Each row has a name. After each piece below comes the name of the row it's from, unless a question asks for something else. Each question is about the rows just above it. Places in a row count from 0.

Q_799: [131 109  87 125 115 131  91  75 133  85 133 132 131  62 115]
Q_633: [130 153 173 139 144 125 172 176 124 172 124 130 125 196 141]
Q_558: [124  99  67 119 114 139  71  52 128  61 122 133 125  58 101]
Q_336: [130 145 172 133 144 125 166 167 128 171 129 129 129 180 144]
Q_873: [123 102  83 117 105 125  85  81 127  83 128 120 125  66 113]
Q_46: [131 114 100 121 115 129  99  90 134 100 132 136 129  82 118]
Q_168: [131 131 115  85 133 130 133 109 125  62  75 132  87 115  91]
Which value is in both Q_633 and Q_873?  [125]
key -> tag
[145] -> Q_540
[172] -> Q_530
[173] -> Q_788
[67] -> Q_465
Join Q_336 by its entry at place 2:  Q_530
[131 109  87 125 115 131  91  75 133  85 133 132 131  62 115] is in which row?  Q_799
Which row holds these entries in another order? [ 62  75  85  87  91 109 115 115 125 131 131 131 132 133 133]  Q_799

Q_682: [ 95 109 120  95 100 127  96 109 140]
Q_224: [139 159 125 144 134 134 179 119 114]
Q_165: [109 106 112 105 133 132  93 148 138]
Q_790: [178 115 120 124 140 170 149 193 114]
Q_681: [ 81 170 137 139 142  83 137  66 128]
Q_423: [184 103 128 110 124 177 138 195 110]
Q_582: [133  90 121  94 126 148  86 172 134]
Q_666: [105 106  98 103 108 144 111 132 145]
Q_45: [126  90 121  94 126 148  86 172 134]
Q_677: [171 112 123 120 144 163 135 193 116]
Q_510: [103 178 107 160 149 111 184  91 128]
Q_513: [142 144 133 139 167 137 140 154 117]
Which row holds [126  90 121  94 126 148  86 172 134]?  Q_45
[154 117 142 144 133 139 167 137 140] is which row reordered?  Q_513
which: [139 159 125 144 134 134 179 119 114]  Q_224

Q_354: [ 78 108 135 103 142 145 107 134 114 127 122 144 127 106 116 148 141 119
 125 128 166 149 144 140 125 100 139 132 123 127 137 140 133 109 139 104
  86 153 134]
Q_388: [ 80 128 160 109 110 120 128 118 157 133 131 137 124 134 136 103 110 122
 121  92 107 121 133 174 136 108 111 115 131 109  69 104 148 127 130 128
 129 147 155]
Q_828: [126  76 100 135 128 114 127 135 126 124 137 115 138 113 124 157 119 124
 165  99 136 119 118  99 115 127 151 129  97 150 128 111 126 126 118 174
 117 120 139]
Q_190: [ 69 104 148 109 155 134 107 120 115 109 129 128 110 108 122 118 133 130
 103 131 160 136 148 133 137 121 128 174 121 136 124 131 111  92 127  80
 110 157 128]
Q_628: [ 88 112 121 116 136 141 105 147 113 145 117 129 112 123 121 151 121  99
 130 120 162 163 123 139 123  89 148 147 112 126 136 130 139 117 139 124
  88 154 140]
Put [155 147 129 128 130 127 148 104  69 109 131 115 111 108 136 174 133 121
 107  92 121 122 110 103 136 134 124 137 131 133 157 118 128 120 110 109
 160 128  80] back in order: which row is it?  Q_388
key -> tag
[144] -> Q_170
[149] -> Q_858
[123] -> Q_302
[145] -> Q_339
[136] -> Q_31
[118] -> Q_591
[148] -> Q_837
Join Q_190 by its entry at place 22:  Q_837
Where do [ 69 104 148 109 155 134 107 120 115 109 129 128 110 108 122 118 133 130
 103 131 160 136 148 133 137 121 128 174 121 136 124 131 111  92 127  80
 110 157 128] appear?  Q_190
[ 69  80  92 103 104 107 108 109 109 110 110 111 115 118 120 121 121 122
 124 127 128 128 128 129 130 131 131 133 133 134 136 136 137 148 148 155
 157 160 174] is which row reordered?  Q_190

Q_6: [125  96 141  63  81  83  85 125 158]
Q_626: [122 117 107  70 148  78 147  81 103]
Q_827: [173  89 101  49 145  69 149  79 119]
Q_747: [ 79 140 150  57  96 178  82 163 137]
Q_892: [164 147 175 197  93 146 113 135 160]
Q_913: [ 81  55 107  67  86 166 136 147  91]
Q_399: [189 194 102 187 139 142 167  87 143]
Q_300: [111 131 108  77 130  81 121 126 144]
Q_621: [158 136 144 201 126 186 113  82 130]
Q_238: [142  94 148  53 140 179 181 122 100]
Q_658: [ 69 149  89  79 101 145 119  48 173]
Q_955: [156 201 102 185 120 167 104 150  98]
Does one of the named rows hold [187 139] side by side, in this order?  yes
key -> tag
[194] -> Q_343
[142] -> Q_159
[149] -> Q_347
[167] -> Q_231
Join Q_399 by its entry at place 6:  Q_231
The one value in Q_626 and Q_300:  [81]
which: [ 81  55 107  67  86 166 136 147  91]  Q_913
Which row holds these entries in another order? [ 49  69  79  89 101 119 145 149 173]  Q_827

Q_296: [122 162 138 140 141 100 149 109 128  84  89]
Q_147: [117 151 122 116 122 112 169  95 138 131  91]
Q_962: [158  96 124 127 119 147  83 178 124 154 186]
Q_7: [140 151 122 116 122 112 169  95 138 131  91]
Q_383: [182 116 129 134 137 126  73 182 128 113 160]
[ 89  84 128 109 149 100 141 140 138 162 122] is which row reordered?  Q_296
Among the named rows, does one hold [169  95] next to each other, in this order?  yes

